In the data rows, the value 50 means zero.
Each row of this table is followed by its label. One hidden rule gives the labels. It looks at one to three of the table's principal directions, none of them among the few with the most spread.
(52 64 58 56 58 52 39 48 60 47 47 57 51 60 47 56 58 42 33 42 61 41 51 48
 47 47 49 51 52 50 54 37) 5
(57 52 35 62 44 42 47 59 49 45 42 57 48 55 44 39 53 32 48 53 68 27 58 54
 33 58 37 59 53 41 45 42) 1
(44 81 51 44 62 57 36 48 67 40 34 66 44 52 52 67 58 36 25 45 73 41 75 51
 40 55 42 50 62 47 51 47) 1
(47 58 58 60 60 46 51 50 51 49 46 50 55 58 49 57 53 47 46 43 53 44 44 53
 50 56 58 50 47 51 49 36) 1
(55 44 44 56 48 44 49 51 54 52 52 52 47 57 47 43 54 48 53 49 54 47 48 51
 44 49 49 54 52 51 48 48) 0
(51 73 62 55 64 59 42 59 60 28 53 59 41 43 59 58 56 28 20 49 42 33 21 46
 53 61 50 47 45 42 53 32) 3
(38 63 30 50 78 53 46 75 67 20 68 61 39 35 92 61 48 26 29 63 29 13 8 40
 45 88 67 52 57 37 32 26) 5
(56 59 48 63 52 50 48 56 44 51 35 59 49 64 36 49 49 37 50 37 67 30 65 55
 41 47 41 57 47 42 46 35) 2
(40 88 52 40 80 58 41 51 83 36 39 71 34 52 69 84 57 40 19 33 57 46 60 48
 45 61 60 46 63 51 42 44) 2
(55 31 43 47 31 49 56 53 35 58 54 40 51 45 46 35 43 59 66 58 41 53 54 49
 51 43 41 53 50 46 51 65) 2
(56 39 48 70 51 38 57 56 40 53 55 46 53 60 43 39 50 43 63 48 47 34 29 54
 48 54 56 56 42 48 44 33) 5
(58 44 54 54 36 33 46 32 55 53 47 48 58 53 29 31 58 48 57 60 66 59 61 50
 47 39 40 42 57 65 62 67) 2
(53 60 44 59 54 42 52 54 61 55 37 57 52 63 50 61 57 48 41 34 68 44 65 57
 38 56 52 58 51 49 44 40) 5
(42 51 63 68 51 45 63 54 19 54 46 40 52 52 45 53 46 52 64 47 40 37 26 56
 56 60 55 62 41 43 47 39) 2
(52 57 41 31 59 57 41 46 71 49 57 61 34 44 60 61 53 47 42 53 51 60 60 49
 47 47 56 47 64 55 44 59) 2
(55 28 58 43 35 50 52 42 42 62 68 32 55 44 47 38 51 65 60 62 33 71 37 48
 60 39 53 47 50 54 59 65) 4
(44 66 48 59 70 50 47 59 54 42 47 56 49 57 59 63 52 35 42 45 54 27 43 54
 43 67 61 55 52 43 39 25) 1
(35 82 62 39 92 69 43 62 68 16 67 61 35 29 86 76 44 28 21 54 13 29 3 38
 67 72 75 33 52 45 42 30) 2
(46 51 50 50 37 49 41 48 53 39 47 49 56 45 48 38 56 47 38 64 64 49 56 45
 42 54 30 50 55 47 63 60) 1
(47 60 51 56 50 50 53 52 43 47 37 55 50 51 46 55 48 46 48 44 59 43 56 53
 48 54 43 54 45 47 49 47) 5
(40 58 50 45 52 51 49 50 49 40 48 51 47 39 57 54 49 47 47 59 49 47 49 48
 50 60 47 49 57 49 50 58) 4
(40 77 56 28 77 62 39 43 86 40 53 64 38 44 74 81 57 53 21 41 46 66 53 42
 56 53 66 39 62 60 48 54) 0
(52 60 42 47 63 47 46 51 67 49 48 60 42 53 55 59 53 41 44 46 56 44 59 53
 43 54 58 49 61 52 41 47) 5
(38 66 60 45 64 58 51 48 47 47 44 53 44 48 55 69 48 52 47 44 48 53 52 52
 55 55 56 50 52 49 47 48) 0
(69 32 36 63 29 30 46 42 52 66 47 51 51 68 26 23 58 48 65 51 73 45 69 53
 34 34 37 58 60 55 52 59) 0
(47 73 53 32 60 57 42 40 76 49 37 64 43 49 54 73 55 54 30 37 62 68 81 49
 49 43 50 41 61 58 52 63) 1
(37 47 46 34 61 56 53 55 55 54 54 41 51 46 69 62 44 61 57 54 37 56 63 52
 50 59 65 46 63 47 41 56) 3
(42 65 58 42 60 54 39 43 63 36 55 54 46 41 58 56 57 42 34 62 50 52 41 45
 52 57 51 42 60 54 56 55) 3
(69 60 60 56 42 40 45 32 75 60 35 62 65 65 31 53 60 59 29 23 74 68 72 45
 56 24 45 38 39 71 65 52) 3
(56 64 51 57 50 46 43 50 62 36 47 63 46 48 48 47 56 35 30 48 58 39 40 44
 48 51 41 48 48 52 55 47) 3
(58 26 48 67 31 40 60 57 27 58 56 35 60 54 39 28 49 52 68 57 46 42 34 55
 48 51 45 60 39 43 52 43) 1
(53 64 50 36 75 50 54 44 59 53 55 60 36 41 57 72 42 43 57 44 34 52 47 54
 64 48 79 38 58 62 33 51) 2
(41 62 56 35 62 62 47 53 68 33 58 52 48 33 73 64 50 50 27 54 33 59 35 42
 59 60 58 38 49 51 53 52) 0
(52 48 52 61 52 51 50 59 52 46 52 48 57 56 52 47 52 46 42 45 49 42 37 49
 48 55 51 52 39 45 51 32) 0
(49 59 42 44 60 48 45 52 69 44 52 56 49 47 61 58 54 43 38 52 54 46 55 50
 45 59 58 46 59 52 45 48) 0
(65 8 41 53 18 38 65 46 21 62 64 34 57 38 32 14 39 59 89 71 36 63 37 52
 59 37 42 48 38 57 54 70) 0
(51 57 55 44 52 52 56 52 56 55 43 48 51 48 55 65 49 58 42 37 45 61 58 54
 53 50 57 48 48 50 49 53) 2
(53 43 52 60 36 48 41 49 52 46 55 47 59 55 45 34 60 50 37 56 60 48 40 43
 45 48 34 55 44 48 64 46) 3
(58 4 48 45 21 42 57 44 35 68 76 23 60 44 46 19 48 73 76 72 27 73 33 47
 57 37 50 50 50 55 60 73) 5
(61 32 38 76 26 33 58 63 31 49 49 41 65 52 42 23 50 43 56 57 55 26 34 51
 40 60 35 62 38 40 53 40) 0
(53 55 42 81 61 36 48 61 45 48 41 55 52 74 39 42 57 25 56 44 71 11 48 60
 29 65 51 64 51 39 38 17) 5
(72 41 59 69 26 22 52 28 42 56 52 47 62 49 19 22 59 44 57 59 60 51 33 48
 58 35 41 44 46 70 66 64) 4
(42 28 55 38 48 58 64 55 32 60 61 29 56 41 60 52 37 70 72 56 19 68 41 53
 63 52 65 46 43 47 46 56) 3
(50 74 49 53 64 51 48 53 58 34 41 66 48 43 53 62 49 31 34 45 57 35 46 50
 52 60 52 44 45 52 46 37) 3
(45 58 55 42 48 55 36 40 60 44 45 53 53 50 45 48 57 48 39 58 67 59 70 47
 46 46 37 44 58 54 62 59) 2
(48 59 48 34 53 57 43 42 64 47 48 59 41 44 52 58 52 50 43 52 57 64 67 48
 50 45 46 44 58 56 51 63) 4
(51 53 63 62 51 44 47 43 41 46 51 47 55 54 36 40 53 40 54 56 53 41 37 51
 54 48 49 46 48 53 57 43) 1
(46 51 46 48 56 52 49 57 57 44 52 50 48 49 60 52 50 46 45 53 47 46 48 50
 45 59 53 49 53 46 47 46) 2
(42 74 45 58 75 53 59 67 50 23 49 68 41 34 72 69 38 32 37 42 32 22 11 43
 61 74 63 47 34 46 35 26) 2
(51 53 40 66 41 48 49 62 30 26 48 59 48 37 47 30 42 25 49 66 53 14 27 42
 48 62 28 55 41 39 51 42) 2
(46 43 47 38 37 58 54 51 48 50 47 47 54 40 56 50 43 67 48 50 45 67 60 44
 55 45 39 48 44 50 56 67) 2
(50 49 51 41 45 55 49 44 52 56 43 51 53 51 44 52 48 59 53 46 58 66 73 51
 51 39 44 46 49 54 54 60) 0
(32 63 39 26 73 76 50 65 60 47 47 61 28 47 79 83 41 59 44 36 39 57 67 50
 47 58 59 56 56 37 32 48) 2
(49 38 33 56 28 57 49 63 48 42 46 55 51 50 53 39 53 55 41 51 68 54 52 46
 35 55 20 66 33 38 56 48) 2
(47 41 52 50 45 51 58 53 38 45 58 44 53 38 57 46 43 56 55 56 32 53 27 45
 61 53 51 48 40 50 52 53) 1
(64 28 44 70 28 31 61 53 36 52 55 42 61 49 39 23 49 49 62 56 46 42 27 49
 50 50 43 54 37 52 54 51) 2
(58 53 54 64 46 39 53 47 42 50 47 51 52 52 37 43 53 40 54 50 55 39 39 54
 51 50 49 52 46 53 51 45) 4
(53 52 50 66 58 41 55 59 48 48 47 48 58 58 49 48 49 39 51 45 49 30 40 54
 47 60 59 50 45 46 44 30) 3
(45 68 44 69 75 46 53 67 54 42 40 60 45 65 57 64 51 30 45 35 57 17 42 59
 37 72 62 60 48 38 32 15) 5
(56 52 52 64 53 42 56 52 47 60 42 51 48 65 42 53 52 49 55 35 54 42 52 57
 46 48 56 58 49 48 44 40) 0
(45 73 46 40 66 54 38 49 74 42 42 64 41 51 58 66 57 38 31 47 66 47 73 52
 39 57 51 47 67 50 45 50) 1
(55 44 63 67 47 45 63 58 28 49 58 38 53 45 47 44 46 45 56 50 26 37 8 52
 62 57 58 53 35 44 50 37) 4
(55 65 44 39 63 55 33 55 69 47 49 56 46 54 55 54 53 30 36 54 57 29 77 52
 38 51 55 44 74 42 44 45) 3
(66 30 40 57 34 29 56 43 46 65 56 46 47 56 36 29 52 53 71 54 50 51 49 52
 46 38 50 55 59 58 48 65) 2
(45 56 53 53 67 45 49 50 54 47 54 50 48 53 55 55 50 42 52 52 43 38 39 51
 51 59 65 47 58 52 43 41) 1
(64 35 53 72 27 32 58 44 23 56 48 43 62 51 22 23 49 44 69 58 56 40 38 53
 54 42 38 53 38 54 58 51) 2
(36 72 62 45 61 54 48 43 54 47 37 55 50 49 54 71 52 54 39 42 58 56 61 50
 53 54 52 48 54 53 53 53) 3
(56 61 42 35 55 51 35 43 82 41 56 66 37 45 58 51 58 41 30 54 55 53 58 40
 46 44 47 42 67 58 52 64) 3
(50 30 61 28 36 62 41 31 62 69 59 38 58 55 44 47 57 81 51 51 52 99 76 46
 57 22 45 42 52 62 68 73) 1
(48 51 68 56 61 46 62 44 32 56 58 41 47 47 47 57 46 51 65 49 27 50 18 55
 68 51 72 48 45 55 46 44) 2
(63 29 51 58 18 54 51 51 31 56 49 44 57 52 30 25 48 58 55 51 55 56 51 46
 51 31 22 57 32 44 65 55) 1
(59 30 44 39 33 42 55 39 45 63 59 42 50 41 44 37 47 62 68 62 43 68 55 49
 55 37 50 47 58 60 52 77) 4
(48 52 33 43 53 49 54 54 56 51 41 58 45 49 55 57 45 50 56 46 59 52 72 54
 42 54 50 51 53 50 39 55) 2
Here are more rows. What is the label of each one?
(52 72 52 66 61 41 46 53 53 26 50 63 45 41 51 48 54 19 33 58 52 18 18 46
 51 67 49 47 49 50 49 35) -> 4
(43 67 54 40 61 56 41 42 66 43 48 59 44 47 55 64 56 47 36 50 59 58 58 48
 49 52 51 46 58 55 52 54) -> 0
(44 7 44 43 32 55 67 57 20 74 62 22 58 51 52 38 37 81 90 58 28 71 52 56
 53 45 55 59 43 42 45 60) -> 1
(38 75 62 55 75 56 53 54 44 52 35 55 45 60 53 78 48 47 48 31 51 38 57 59
 51 59 65 55 52 44 39 32) -> 4
(61 45 46 75 43 38 49 54 49 56 43 52 60 71 35 38 57 45 49 38 69 34 50 52
 39 47 43 61 41 47 51 30) -> 1
(47 45 61 61 52 48 52 52 43 55 53 39 58 60 48 48 52 55 52 47 44 47 37 51
 52 51 56 53 45 47 53 38) -> 1
(46 38 51 44 34 51 58 48 33 50 50 39 53 36 47 39 42 58 65 64 41 61 51 50
 55 49 40 47 48 49 56 70) -> 2
(34 50 41 45 47 56 73 62 24 27 51 56 41 13 72 57 25 56 61 58 19 48 12 38
 71 68 45 49 29 48 43 63) -> 0
(59 29 50 44 24 49 51 38 40 49 62 46 56 34 41 27 45 62 58 65 42 70 36 37
 66 32 34 42 38 62 66 73) -> 1
(45 36 45 49 49 46 60 54 44 63 49 39 53 58 53 50 46 63 68 47 46 57 61 57
 45 53 58 55 53 48 43 53) -> 1
(53 40 56 37 39 56 44 45 56 51 60 40 57 42 50 41 53 57 44 62 45 69 54 47
 54 42 45 41 52 53 63 64) -> 3
(32 36 31 10 50 54 57 48 65 49 61 43 47 23 83 60 40 75 60 69 30 83 67 44
 54 60 61 38 68 58 43 90) -> 0
(52 69 49 48 59 52 27 43 81 44 40 64 53 66 44 52 64 36 25 46 83 43 85 48
 35 44 41 44 65 53 57 44) -> 3
(50 55 50 52 52 46 49 50 52 46 47 50 53 48 48 49 53 42 47 54 56 46 53 54
 47 56 50 47 52 50 50 48) -> 0
(59 58 49 43 47 47 35 36 74 49 49 61 46 53 41 46 63 44 35 52 70 61 68 48
 43 38 41 44 61 61 58 62) -> 3
(60 43 41 43 38 40 46 37 65 55 50 57 47 49 42 41 56 54 52 53 63 66 65 48
 47 37 42 46 56 64 54 70) -> 3
(44 61 42 30 56 69 53 60 47 65 34 55 37 52 59 79 41 62 51 31 54 57 94 60
 42 47 51 61 59 36 35 55) -> 5
(56 27 50 41 43 52 61 48 36 70 62 39 48 49 49 47 40 70 75 47 27 67 46 51
 63 34 62 50 46 54 45 60) -> 5
(45 65 53 46 64 63 50 60 59 42 48 57 41 49 65 69 48 48 33 37 41 47 44 48
 52 56 56 51 46 42 45 39) -> 4
(50 61 41 45 65 49 49 54 62 44 51 61 41 46 62 61 48 41 44 47 46 40 47 48
 50 57 61 47 57 52 39 46) -> 1
(51 28 56 51 36 59 67 56 15 51 66 37 48 32 51 40 34 62 70 58 15 58 8 46
 72 46 50 53 25 45 52 52) -> 0
(54 29 53 48 24 45 49 42 45 55 52 35 66 48 38 27 52 62 57 63 55 68 61 48
 50 40 34 45 48 54 67 69) -> 3
(36 49 55 43 71 62 57 62 47 64 53 38 57 60 70 77 43 68 54 34 31 52 55 56
 55 59 79 53 50 41 37 31) -> 3
(34 66 47 57 59 64 52 82 38 27 43 49 42 43 71 58 45 31 33 54 40 15 36 53
 36 83 41 63 50 17 42 31) -> 5
(70 5 51 72 15 24 64 46 20 78 48 18 76 69 10 4 49 56 96 61 58 52 67 67
 40 37 42 52 45 50 57 56) -> 3
(44 47 39 52 43 48 55 56 41 41 46 52 48 41 53 44 46 46 57 59 53 45 48 51
 45 61 39 54 47 45 48 55) -> 4
(47 52 62 53 48 53 52 48 39 46 50 44 54 44 46 48 50 48 49 55 45 51 39 51
 56 53 48 48 44 49 56 49) -> 1
(61 30 50 46 31 50 42 39 44 57 64 44 51 48 37 25 52 54 59 66 49 60 48 44
 54 31 38 48 53 56 61 65) -> 4
(46 50 47 38 55 58 52 52 52 62 44 48 48 56 54 64 46 62 56 40 51 62 77 56
 47 46 56 52 55 47 43 53) -> 2
(35 30 30 23 42 66 50 56 46 52 57 43 43 38 68 48 39 68 67 67 42 67 74 47
 44 52 42 53 61 42 44 73) -> 1
(48 28 54 45 35 48 53 48 38 51 66 32 54 39 52 30 47 58 62 71 30 59 32 45
 56 49 47 47 53 50 59 67) -> 5
(59 25 46 56 35 51 63 66 30 59 60 34 59 48 53 37 41 59 61 51 29 46 33 51
 54 50 52 56 35 39 48 43) -> 3
(59 41 39 64 34 38 52 56 39 52 42 48 55 56 37 29 49 41 59 54 62 31 59 53
 38 50 35 57 52 43 50 50) -> 0
(51 57 39 54 55 48 48 59 60 50 38 58 47 61 52 54 52 44 45 40 65 38 71 54
 35 55 47 56 56 43 42 43) -> 2
(49 79 75 57 52 63 31 47 58 36 42 57 51 55 43 57 64 37 9 44 64 42 45 44
 49 47 32 50 47 42 70 37) -> 0
(50 97 73 71 76 60 34 53 59 37 35 69 45 68 44 75 65 24 8 26 70 19 40 52
 46 56 50 58 46 39 53 10) -> 2
A new table starts here. A hidden rule labels the rows of this table. It goes by one to three of the table's principal directions, not those with the most spread.
(59 58 18 44 39 46 26 47 40 63 48 45 51 55 64 39 49 55 51 61 86 59 26 68
 52 43 41 73 44 66 49 44) 7
(54 59 33 52 46 56 46 47 48 57 49 58 58 63 54 49 44 58 50 59 74 59 25 59
 46 46 41 65 51 50 51 50) 6
(53 44 26 49 49 35 37 44 52 71 53 32 52 40 64 31 54 48 42 57 84 41 50 59
 46 46 35 68 53 72 53 49) 2
(50 45 51 36 58 39 47 46 45 48 51 39 53 36 47 45 57 48 37 50 56 46 45 45
 42 56 39 56 45 60 67 43) 2
(48 44 55 45 46 45 47 60 52 51 48 53 43 48 52 56 58 46 54 48 44 50 63 52
 53 51 54 47 54 57 43 57) 4
(53 54 44 44 53 54 46 39 39 52 50 46 56 58 50 43 40 55 43 55 75 58 31 56
 45 46 35 65 52 46 54 47) 4
(56 59 41 56 41 62 39 56 39 35 43 68 45 71 56 58 48 60 72 53 45 63 21 61
 57 52 67 59 44 51 33 59) 7
(39 47 70 66 53 54 59 57 57 35 45 57 46 46 50 59 60 45 68 41 11 39 69 41
 58 56 77 32 48 38 32 51) 7
(47 53 61 43 50 58 57 54 49 42 46 68 47 65 41 66 50 58 58 45 43 62 38 53
 47 53 52 48 60 41 44 60) 6
(54 56 46 57 43 60 43 50 40 40 43 60 45 71 53 57 43 56 67 53 46 63 30 59
 56 51 63 54 50 45 32 61) 1
(52 51 27 54 48 59 49 39 43 62 60 43 53 66 64 39 41 68 48 48 89 53 24 69
 45 42 36 77 58 49 54 48) 2
(44 40 45 39 50 31 47 57 64 69 53 40 47 28 55 45 69 44 41 46 60 37 74 51
 46 49 40 50 57 69 56 46) 8
(55 75 39 63 39 59 53 59 69 53 44 74 59 48 40 58 50 46 56 59 29 54 53 41
 57 45 64 27 36 39 51 35) 1
(49 61 40 76 40 58 55 63 70 53 47 72 55 52 56 56 54 49 66 54 31 42 61 47
 59 46 71 38 46 46 35 49) 3
(57 64 41 74 40 70 46 50 43 36 43 67 49 77 55 56 37 57 75 56 37 61 27 57
 61 48 75 50 43 37 26 58) 5
(52 49 54 47 54 40 43 58 61 45 48 46 39 23 44 39 63 41 55 43 24 34 76 38
 57 52 60 31 42 62 52 39) 3
(41 38 53 65 51 53 68 43 59 69 62 37 56 56 59 50 42 50 40 46 63 41 71 53
 47 44 43 53 66 38 48 57) 4
(41 33 60 42 64 33 54 45 49 51 54 30 55 29 53 42 62 44 35 47 56 35 61 43
 41 57 38 57 51 60 63 46) 5
(40 41 91 56 59 53 70 56 55 31 48 53 45 44 36 65 51 38 53 40 1 43 84 29
 55 58 69 20 51 31 43 57) 7
(52 70 52 63 42 58 59 61 66 47 43 76 60 50 37 67 49 43 55 59 19 56 55 36
 55 51 67 24 37 37 50 44) 2
(32 33 99 44 62 45 74 59 56 31 47 55 44 41 33 75 64 40 51 34 0 45 82 30
 47 66 65 22 58 35 46 61) 2
(47 33 54 28 52 37 39 52 35 46 53 35 39 44 59 50 64 52 46 41 60 51 45 59
 46 56 44 67 53 68 55 54) 8
(55 54 56 42 50 57 52 49 32 36 48 61 58 66 46 64 40 53 44 58 54 69 22 50
 45 55 47 60 43 44 57 56) 7
(55 46 34 28 50 23 22 54 46 57 45 33 46 19 57 34 71 40 42 57 65 42 52 51
 49 54 40 59 37 86 61 38) 7
(59 49 43 41 57 41 45 40 46 57 56 30 55 33 45 32 41 43 28 56 66 44 54 42
 46 46 31 52 41 59 74 37) 8
(48 49 63 57 52 53 52 54 47 33 44 58 47 53 48 58 53 48 63 48 25 49 50 45
 54 57 67 43 46 45 38 56) 7
(50 62 57 46 49 53 58 51 57 51 45 63 59 51 33 62 46 46 43 56 40 60 48 40
 46 51 47 35 46 38 58 45) 2
(45 70 64 59 48 60 68 62 79 52 40 83 57 48 26 66 52 44 58 51 16 51 70 33
 52 48 60 13 54 29 44 45) 3
(50 63 74 58 52 72 59 47 44 25 39 69 45 72 30 65 36 52 69 47 14 65 40 42
 56 54 70 29 50 19 32 57) 5
(48 54 41 42 46 35 43 62 65 55 43 60 52 33 48 56 74 46 53 53 41 47 49 47
 47 58 54 44 44 68 54 45) 4
(51 69 38 74 40 73 64 54 64 55 53 75 59 70 51 58 39 61 61 52 48 54 43 54
 55 40 60 44 51 29 43 47) 7
(48 55 59 53 52 58 55 47 43 39 44 60 56 64 45 61 45 52 55 54 44 61 34 49
 48 54 55 51 49 36 43 55) 8
(52 43 47 26 55 38 34 43 34 48 48 33 43 43 50 42 57 52 44 47 67 55 34 57
 44 55 37 65 49 65 60 47) 4
(51 44 48 49 48 49 49 50 43 49 52 47 50 57 56 52 47 52 49 51 58 53 43 55
 49 51 49 60 52 55 49 58) 5
(53 46 68 57 59 57 56 42 42 34 50 42 45 52 41 47 36 46 53 45 28 47 58 39
 55 53 58 37 48 38 46 54) 1
(54 58 47 68 50 52 46 55 53 34 43 60 54 44 51 49 53 45 64 57 23 42 46 39
 58 56 72 41 32 52 43 46) 8
(57 73 29 54 38 51 48 61 70 64 43 74 62 48 42 57 52 47 50 65 50 57 44 47
 51 45 51 38 41 52 55 41) 1
(51 49 40 54 45 51 49 51 54 58 54 47 46 52 56 47 50 53 52 47 55 48 54 56
 53 46 52 52 53 53 48 50) 2
(55 50 33 47 46 49 41 48 49 59 55 43 44 50 58 40 49 56 50 48 68 49 45 60
 51 44 44 60 52 60 54 46) 5
(50 43 46 40 52 38 46 48 51 63 57 32 50 31 54 39 54 43 33 49 65 41 68 49
 48 46 36 53 48 61 65 39) 3
(46 54 62 56 53 54 58 53 56 41 45 62 53 50 42 58 52 48 56 50 30 49 52 41
 50 54 58 38 49 41 45 51) 6
(55 56 66 56 56 61 62 43 43 36 48 58 58 63 35 59 29 46 46 57 35 60 41 37
 49 53 52 40 46 32 53 58) 1
(51 52 47 49 53 60 52 35 36 51 50 47 57 71 50 48 33 59 45 55 77 63 25 59
 43 46 35 67 58 37 50 55) 6
(45 44 56 55 58 46 52 48 48 44 50 46 56 43 54 46 55 48 49 51 49 40 51 45
 47 54 50 55 48 52 49 49) 4
(49 55 55 69 47 64 48 50 41 28 40 63 47 71 54 60 48 56 77 50 25 57 29 53
 58 57 78 49 44 38 25 61) 4
(59 60 14 37 46 39 38 48 59 78 56 43 61 34 55 31 52 52 28 62 97 48 41 57
 42 39 19 66 45 72 77 30) 3
(49 46 59 52 53 63 59 42 38 45 56 48 51 69 50 53 34 57 46 47 58 58 41 54
 48 47 45 58 57 35 50 58) 7
(57 63 21 53 37 35 39 64 76 73 47 58 56 28 52 46 65 40 47 63 53 42 63 47
 52 47 50 40 39 73 58 38) 4
(53 50 52 42 54 56 57 37 46 58 57 39 49 55 42 44 34 54 36 46 66 55 51 51
 45 43 32 50 58 38 63 47) 2
(51 56 39 64 44 49 53 57 66 61 51 56 58 43 53 49 51 44 48 57 47 42 64 46
 53 45 54 42 45 52 51 44) 7
(40 43 81 50 51 50 65 59 57 43 46 58 45 49 39 69 55 41 53 43 18 50 78 39
 52 55 62 27 58 37 40 60) 7
(56 54 34 44 47 47 51 51 54 64 54 55 59 50 51 48 46 53 36 59 75 54 40 53
 43 46 32 61 51 59 65 49) 7
(56 55 37 66 41 63 48 46 47 52 54 50 45 67 58 46 36 57 60 50 53 54 43 59
 58 43 59 53 50 43 40 53) 2
(44 55 65 57 49 58 63 61 56 35 43 78 54 63 43 75 55 52 63 50 22 57 42 44
 49 59 67 40 51 38 39 62) 5
Here are more rows. What is the label of each one?
(55 58 52 68 50 64 49 49 42 28 43 63 50 66 49 54 41 55 69 53 30 54 29 48
 57 55 71 48 41 39 36 56) -> 5
(51 45 54 51 52 46 46 52 51 46 50 43 41 41 50 44 54 46 56 44 36 42 63 47
 55 52 58 42 49 56 46 50) -> 5
(42 39 59 50 53 55 61 46 43 51 55 49 53 67 57 59 45 58 46 46 66 55 42 58
 43 51 42 66 66 43 46 66) -> 7
(53 43 44 36 53 43 35 43 33 46 48 38 44 53 56 41 51 55 51 51 70 55 30 60
 47 53 41 70 52 64 49 56) -> 8
(60 60 20 56 42 48 32 47 46 56 48 48 56 50 61 39 48 51 52 64 69 52 28 58
 53 47 50 64 36 63 51 42) -> 2
(47 40 53 45 57 48 53 38 36 51 55 35 57 55 56 47 43 52 37 52 73 52 39 54
 42 51 35 69 54 49 58 54) -> 8
(51 56 53 52 47 51 50 55 57 46 44 59 46 48 42 55 53 47 58 49 31 52 55 45
 54 52 60 35 47 47 45 49) -> 2
(49 50 39 41 49 46 48 49 45 59 52 52 61 54 57 51 51 55 39 58 82 56 32 59
 41 49 32 72 53 58 59 50) -> 4
(55 49 45 53 41 54 38 52 42 46 48 48 36 60 57 49 47 52 65 47 45 55 48 59
 60 48 63 51 50 54 34 58) -> 5
(56 54 44 40 47 40 34 55 48 47 46 46 46 33 49 43 59 43 49 54 45 48 53 47
 55 51 53 46 36 65 56 39) -> 3
(60 65 27 49 41 52 40 48 51 61 46 57 58 57 49 47 42 51 47 65 70 61 31 56
 49 44 42 56 44 55 54 46) -> 1
(53 58 33 55 39 58 41 55 49 52 49 60 45 61 60 50 52 59 63 50 58 55 36 64
 56 44 57 58 49 52 40 48) -> 3
(45 42 65 46 51 48 58 53 51 50 52 47 47 47 46 57 51 45 44 45 40 50 67 45
 50 51 50 42 55 46 51 54) -> 6
(58 53 43 54 49 55 41 44 37 44 48 48 50 60 53 43 38 52 54 57 58 55 35 54
 53 48 50 59 45 51 45 54) -> 3
(48 50 84 43 57 59 58 55 38 19 43 64 45 55 34 66 46 46 56 45 13 59 52 36
 54 58 64 33 44 34 46 54) -> 4
(46 41 55 43 52 48 50 47 43 49 53 42 46 54 55 52 53 54 48 43 56 52 47 56
 47 52 47 59 56 51 50 55) -> 2
(51 52 53 41 53 54 44 41 34 42 47 45 48 58 48 48 45 54 51 50 57 60 33 55
 49 51 46 58 49 44 48 48) -> 6
(36 36 99 42 62 60 74 58 38 11 44 71 43 68 34 85 54 53 62 35 3 61 46 38
 46 70 68 38 61 29 38 76) -> 6
(52 54 52 64 47 50 54 58 63 48 48 57 50 42 46 52 51 41 56 52 24 42 69 39
 57 51 65 30 43 48 45 49) -> 1
(49 52 51 53 56 49 61 45 60 56 56 45 58 39 43 47 47 47 37 49 46 42 60 39
 45 50 43 41 47 44 67 41) -> 4
(62 58 31 43 46 49 37 48 46 56 51 47 50 47 51 38 44 51 44 57 69 54 39 54
 51 43 40 57 42 61 60 41) -> 3
(61 65 36 66 46 60 42 47 47 42 45 58 55 59 49 46 38 50 60 62 42 54 31 48
 57 50 63 48 34 47 45 47) -> 2
(44 43 41 42 55 26 42 52 69 70 52 30 49 11 53 31 73 39 40 47 56 27 82 44
 47 49 40 44 49 71 61 32) -> 1
(52 52 62 52 48 67 55 49 38 35 50 58 41 71 45 60 37 57 60 43 37 63 40 53
 56 49 61 46 52 34 42 58) -> 6
